Some points, each followed by its number:
0.09:-0.37:0.85:-2.21:0.94:-1.12:-0.45:-1.58:-1.03:-1.38:0.09:1.52:-0.90:-0.75:-0.92:-0.34:-0.20:1.37:2.42:-1.95:-1.14:0.47:1.00:-1.79:1.64:0.63:-0.77:-0.71:-0.54 0
-0.22:-0.50:1.83:-0.98:-0.11:0.76:-0.06:-0.65:-0.43:-0.66:-0.88:-0.63:1.40:1.65:0.58:0.11:-1.01:-0.59:-1.11:0.69:0.58:0.30:1.41:1.44:-0.40:0.81:0.40:0.47:0.39 1
0.16:0.19:-1.15:-0.27:0.58:-0.97:-0.16:-0.20:-0.20:-0.23:0.81:1.11:-1.54:-1.70:-0.87:-0.28:0.67:1.05:2.03:-1.42:-1.04:-0.03:-0.71:-1.85:1.02:-0.30:-0.67:-0.58:-0.50 2
0.14:0.02:0.03:-0.42:0.22:-0.44:-0.09:-0.38:-0.16:-0.35:0.16:0.47:-0.47:-0.44:-0.30:-0.01:0.04:0.40:0.79:-0.62:-0.31:0.03:0.10:-0.59:0.50:0.16:-0.21:-0.31:-0.17 3
0.23:1.21:-4.73:3.57:-0.37:-1.03:0.22:2.44:1.70:2.18:1.80:0.78:-2.70:-3.52:-0.92:-0.07:2.41:0.46:1.08:-0.68:-0.72:-1.06:-3.81:-2.25:0.24:-2.28:-0.48:-0.50:-0.50 4
-0.04:-0.05:0.62:0.43:-0.45:0.80:0.18:0.33:0.23:0.32:-0.50:-0.92:1.09:1.16:0.61:0.18:-0.36:-0.86:-1.58:1.08:0.76:-0.03:0.31:1.33:-0.78:0.08:0.45:0.49:0.40 5
0.07:0.15:-0.81:-0.03:0.29:-0.60:-0.06:0.00:-0.05:0.01:0.56:0.65:-0.93:-1.00:-0.48:-0.02:0.39:0.60:1.23:-0.80:-0.58:-0.06:-0.50:-1.05:0.60:-0.23:-0.41:-0.39:-0.30 6
0.06:0.30:-1.22:0.51:0.07:-0.55:-0.01:0.34:0.18:0.25:0.61:0.51:-0.97:-1.20:-0.45:-0.02:0.60:0.39:0.83:-0.55:-0.43:-0.19:-0.93:-1.02:0.38:-0.46:-0.28:-0.25:-0.27 7
0.07:0.14:-0.68:0.02:0.25:-0.58:-0.10:0.07:0.03:-0.04:0.35:0.54:-0.83:-0.91:-0.45:-0.07:0.38:0.48:1.09:-0.67:-0.55:-0.02:-0.45:-0.96:0.44:-0.29:-0.39:-0.30:-0.33 8
0.10:0.65:-2.53:2.00:-0.28:-0.44:0.13:1.40:0.97:1.27:0.93:0.34:-1.35:-1.76:-0.46:-0.01:1.30:0.15:0.41:-0.24:-0.34:-0.55:-2.06:-1.09:0.00:-1.24:-0.20:-0.24:-0.24 9
0.08:0.32:-1.42:0.76:0.06:-0.57:0.01:0.50:0.29:0.34:0.62:0.54:-1.07:-1.28:-0.48:-0.04:0.75:0.43:0.92:-0.62:-0.43:-0.26:-1.07:-1.08:0.37:-0.64:-0.27:-0.32:-0.32 10
-0.14:-0.84:2.50:-2.24:0.34:0.25:-0.18:-1.59:-1.18:-1.21:-0.64:-0.20:1.29:1.64:0.45:-0.05:-1.36:-0.14:0.07:0.08:0.18:0.71:1.95:0.65:0.12:1.35:-0.04:0.26:0.20 11
-0.09:-0.18:1.04:0.27:-0.50:1.07:0.16:0.18:0.15:0.19:-0.71:-1.08:1.43:1.57:0.81:0.19:-0.46:-0.98:-1.93:1.41:0.87:0.03:0.62:1.66:-0.91:0.28:0.63:0.53:0.54 12
0.16:-0.45:1.35:-3.60:1.32:-1.56:-0.58:-2.37:-1.70:-2.37:-0.13:1.44:-0.93:-0.39:-1.12:-0.44:-0.68:2.09:3.12:-2.19:-1.06:0.67:1.81:-1.95:1.88:1.33:-0.77:-0.82:-0.99 13
-0.16:-0.13:1.11:0.60:-0.76:1.42:0.26:0.41:0.40:0.47:-0.81:-1.42:1.77:1.85:1.02:0.24:-0.54:-1.37:-2.47:1.78:1.17:-0.03:0.60:2.13:-1.23:0.26:0.79:0.74:0.63 14
0.07:-0.26:0.16:-2.18:1.20:-1.80:-0.38:-1.38:-1.24:-1.38:0.61:1.80:-1.78:-1.83:-1.13:-0.25:0.10:1.70:3.64:-2.39:-1.53:0.31:0.49:-2.48:1.73:0.39:-1.04:-0.96:-0.78 15
0.10:0.05:-0.73:-0.33:0.52:-0.88:-0.03:-0.29:-0.31:-0.29:0.49:0.87:-1.12:-1.15:-0.71:-0.14:0.31:0.90:1.73:-1.11:-0.79:-0.01:-0.41:-1.37:0.82:-0.02:-0.62:-0.49:-0.37 16
-0.08:1.10:-2.66:5.53:-2.27:2.24:0.78:3.95:2.92:3.68:0.08:-2.60:1.29:0.64:1.45:0.60:1.36:-2.77:-5.08:3.69:2.03:-1.25:-2.92:2.85:-2.80:-2.04:1.45:1.20:1.00 17
-0.12:-0.03:0.63:0.64:-0.61:1.06:0.21:0.48:0.39:0.54:-0.56:-1.15:1.35:1.45:0.76:0.24:-0.34:-1.12:-2.06:1.52:0.96:-0.06:0.27:1.75:-1.02:0.13:0.65:0.58:0.45 18
0.15:-0.18:0.37:-1.35:0.63:-0.66:-0.19:-0.85:-0.73:-0.92:0.05:0.75:-0.45:-0.21:-0.42:-0.24:-0.23:0.90:1.46:-1.09:-0.57:0.42:0.62:-0.87:0.76:0.47:-0.38:-0.45:-0.28 19
New points follow, each followed by the numbers of its two nearest points above by angle, seen from the average point of the numbered points, nearest first.
-0.03:-0.31:1.33:-0.70:-0.07:0.51:0.04:-0.41:-0.32:-0.37:-0.55:-0.51:0.86:1.13:0.46:0.02:-0.71:-0.33:-0.74:0.47:0.48:0.32:0.90:0.87:-0.28:0.53:0.19:0.18:0.31 1 12
0.10:0.04:-0.30:-0.66:0.49:-0.66:-0.06:-0.59:-0.33:-0.58:0.38:0.76:-0.80:-0.73:-0.56:-0.22:0.13:0.78:1.45:-0.99:-0.70:0.18:-0.09:-1.04:0.73:0.03:-0.39:-0.46:-0.48 15 16
0.05:0.24:-1.03:1.03:-0.27:0.00:0.10:0.71:0.50:0.62:0.27:-0.06:-0.39:-0.59:-0.05:0.05:0.56:-0.14:-0.21:0.15:0.09:-0.28:-0.91:-0.16:-0.18:-0.59:0.01:-0.01:0.04 17 9
-0.06:0.10:-0.42:0.61:-0.23:0.09:0.10:0.50:0.32:0.39:0.04:-0.25:0.08:-0.03:0.09:0.04:0.18:-0.24:-0.46:0.37:0.20:-0.19:-0.39:0.25:-0.32:-0.24:0.18:0.06:0.07 17 18
-0.19:-1.22:3.98:-4.98:1.37:-0.43:-0.30:-3.29:-2.59:-2.71:-1.48:0.69:1.20:1.87:-0.19:-0.51:-2.24:1.09:1.78:-1.03:-0.39:0.63:3.50:-0.12:1.20:2.38:-0.66:-0.24:0.14 11 19
0.07:1.65:-5.30:6.64:-1.97:0.98:0.73:4.67:3.38:4.29:1.32:-1.39:-0.92:-1.97:0.44:0.40:2.72:-1.76:-3.06:2.28:1.03:-1.70:-4.84:0.55:-1.94:-3.13:0.75:0.54:0.41 17 9
-0.19:0.78:-1.17:4.94:-2.48:3.00:0.83:3.54:2.67:3.37:-0.64:-3.33:2.60:2.17:2.05:0.73:0.58:-3.41:-6.32:4.56:2.66:-1.00:-1.83:4.21:-3.32:-1.44:1.89:1.57:1.36 17 18
-0.37:-1.45:4.83:-4.30:1.24:0.27:-0.44:-3.27:-2.38:-2.59:-1.49:-0.33:1.76:3.08:0.56:-0.32:-2.11:0.36:0.15:-0.25:0.01:1.22:4.11:1.40:0.37:2.29:0.37:0.16:0.33 11 1
0.11:-0.04:-0.76:-0.58:0.58:-1.05:-0.16:-0.44:-0.36:-0.50:0.58:1.04:-1.35:-1.37:-0.72:-0.30:0.45:0.97:1.99:-1.38:-0.90:0.04:-0.31:-1.59:0.95:-0.05:-0.59:-0.45:-0.50 16 2
0.15:0.80:-3.19:2.26:-0.16:-0.81:0.12:1.59:1.08:1.37:1.30:0.70:-1.96:-2.51:-0.71:-0.07:1.63:0.44:1.01:-0.63:-0.58:-0.71:-2.55:-1.75:0.31:-1.54:-0.43:-0.44:-0.41 4 9
-0.01:0.09:-0.35:0.47:-0.10:0.00:0.04:0.39:0.23:0.31:0.12:-0.05:-0.12:-0.19:0.04:0.03:0.26:-0.05:-0.14:0.13:0.08:-0.14:-0.42:-0.01:-0.11:-0.25:0.02:0.00:0.05 17 18
0.23:-0.01:-0.36:-1.18:0.69:-1.30:-0.27:-0.78:-0.70:-0.88:0.66:1.38:-1.48:-1.45:-0.93:-0.31:0.28:1.23:2.37:-1.77:-1.09:0.27:0.03:-2.00:1.31:0.10:-0.75:-0.65:-0.71 15 16
0.09:-0.12:-0.15:-1.37:0.92:-1.34:-0.40:-0.95:-0.71:-0.96:0.45:1.53:-1.32:-1.46:-0.99:-0.29:0.00:1.55:2.45:-1.89:-1.22:0.19:0.18:-2.08:1.41:0.15:-0.69:-0.69:-0.58 15 16
-0.05:-0.36:1.17:-1.32:0.42:-0.25:-0.18:-0.83:-0.67:-0.86:-0.40:0.09:0.30:0.49:-0.07:-0.04:-0.55:0.36:0.44:-0.30:-0.13:0.26:1.00:0.05:0.33:0.50:-0.13:-0.01:-0.05 11 1
0.04:0.27:-1.03:0.97:-0.15:-0.07:0.11:0.70:0.49:0.59:0.34:-0.01:-0.47:-0.63:-0.06:-0.03:0.54:-0.04:-0.09:0.09:-0.04:-0.29:-0.88:-0.24:-0.11:-0.56:-0.02:-0.02:-0.05 9 17
-0.17:-0.82:3.67:-2.83:0.49:0.64:-0.18:-1.79:-1.25:-1.70:-1.48:-0.68:2.00:2.77:0.64:-0.04:-1.92:-0.31:-0.77:0.51:0.57:0.86:3.09:2.01:-0.26:1.55:0.46:0.40:0.41 11 1
-0.12:0.97:-2.12:5.31:-2.34:2.49:0.79:3.79:2.81:3.56:-0.18:-2.87:1.75:1.17:1.66:0.67:1.09:-2.99:-5.50:3.98:2.25:-1.18:-2.52:3.32:-2.98:-1.82:1.58:1.34:1.13 17 18
0.13:1.25:-4.45:4.48:-1.00:-0.06:0.39:3.11:2.23:2.83:1.40:-0.22:-1.66:-2.47:-0.25:0.14:2.26:-0.52:-0.79:0.66:0.10:-1.22:-3.82:-0.82:-0.73:-2.38:0.08:0.00:-0.05 9 4
-0.02:-0.28:0.95:-0.79:0.20:0.03:-0.11:-0.56:-0.41:-0.63:-0.29:0.03:0.34:0.49:0.09:0.01:-0.46:0.15:0.10:-0.08:-0.05:0.25:0.81:0.14:0.06:0.41:-0.09:0.04:-0.01 11 1
0.02:0.19:-0.70:0.85:-0.18:0.10:0.13:0.55:0.36:0.53:0.20:-0.10:-0.19:-0.32:0.00:0.04:0.34:-0.20:-0.33:0.22:0.08:-0.18:-0.58:0.01:-0.17:-0.37:0.01:0.06:0.00 17 9
0.05:-0.12:0.44:-0.60:0.16:-0.04:0.01:-0.32:-0.22:-0.28:-0.14:0.21:0.05:0.08:-0.02:0.00:-0.17:0.17:0.28:-0.26:-0.14:0.13:0.38:0.04:0.16:0.15:-0.09:-0.03:0.04 11 1
0.19:-0.25:0.04:-2.02:1.28:-1.90:-0.42:-1.48:-1.35:-1.52:0.63:2.11:-1.73:-1.71:-1.29:-0.61:-0.16:2.07:3.61:-2.52:-1.55:0.34:0.52:-2.58:1.63:0.45:-1.04:-1.02:-0.87 15 0
-0.24:-0.77:3.55:-1.58:-0.29:1.47:0.03:-1.15:-0.60:-0.84:-1.67:-1.57:2.98:3.48:1.32:0.16:-1.80:-1.38:-2.67:1.87:1.26:0.71:2.69:3.04:-1.10:1.42:0.91:0.83:0.73 1 12
-0.46:-0.98:4.26:-3.34:0.42:0.52:-0.34:-2.60:-1.60:-1.72:-1.47:-0.47:2.25:3.08:0.78:0.13:-2.11:0.05:-0.70:0.17:0.24:0.92:3.21:1.69:-0.24:2.17:0.28:0.26:0.35 11 1
-0.04:0.04:-0.31:-0.55:0.29:-0.53:-0.13:-0.46:-0.28:-0.31:0.21:0.59:-0.68:-0.56:-0.38:-0.04:0.01:0.48:1.07:-0.77:-0.46:0.10:-0.01:-0.78:0.43:0.05:-0.28:-0.22:-0.16 15 0
0.00:1.33:-3.84:6.03:-2.15:1.68:0.75:4.27:3.12:3.97:0.65:-2.07:0.29:-0.54:0.99:0.52:1.97:-2.31:-4.18:3.07:1.58:-1.45:-3.80:1.81:-2.42:-2.55:1.14:0.90:0.73 17 9
-0.04:1.06:-2.89:5.05:-1.91:1.66:0.67:3.58:2.63:3.34:0.35:-2.00:0.63:-0.02:1.03:0.49:1.48:-2.17:-3.97:2.90:1.56:-1.20:-2.95:1.95:-2.24:-2.00:1.11:0.91:0.73 17 18
0.04:0.15:-0.33:0.46:-0.14:0.14:0.06:0.39:0.30:0.37:0.11:-0.17:-0.05:-0.06:0.08:0.00:0.18:-0.17:-0.31:0.20:0.14:-0.17:-0.36:0.10:-0.15:-0.29:0.12:0.03:0.02 17 18
-0.09:-1.38:4.51:-3.74:0.36:1.13:-0.09:-2.35:-1.67:-2.50:-1.62:-0.43:2.49:3.34:0.83:0.14:-2.28:-0.63:-0.70:0.38:0.73:1.00:3.89:2.12:-0.29:2.27:0.35:0.35:0.62 11 1
-0.01:0.29:-0.70:1.11:-0.42:0.32:0.17:0.81:0.56:0.69:0.12:-0.38:0.08:-0.07:0.19:0.16:0.32:-0.40:-0.82:0.55:0.29:-0.29:-0.72:0.36:-0.45:-0.50:0.27:0.19:0.13 17 18
-0.35:-0.95:3.97:-2.51:-0.18:1.34:-0.12:-1.63:-1.04:-1.57:-1.56:-1.35:2.70:3.49:1.07:0.21:-2.01:-0.92:-1.85:1.13:0.96:0.69:3.24:2.48:-0.54:1.87:0.75:0.65:0.52 1 11
-0.30:-0.84:3.33:-1.47:-0.42:1.67:0.15:-1.00:-0.65:-0.81:-1.56:-1.55:2.75:3.26:1.20:0.40:-1.72:-1.26:-2.57:1.72:1.26:0.71:2.44:2.86:-1.17:1.40:0.99:0.92:0.75 1 12
-0.32:-1.04:4.02:-2.55:0.00:1.37:-0.09:-1.75:-1.03:-1.52:-1.57:-1.20:2.76:3.37:1.01:0.11:-2.28:-0.84:-1.86:1.13:1.03:0.89:3.10:2.60:-0.60:1.91:0.83:0.71:0.59 1 11
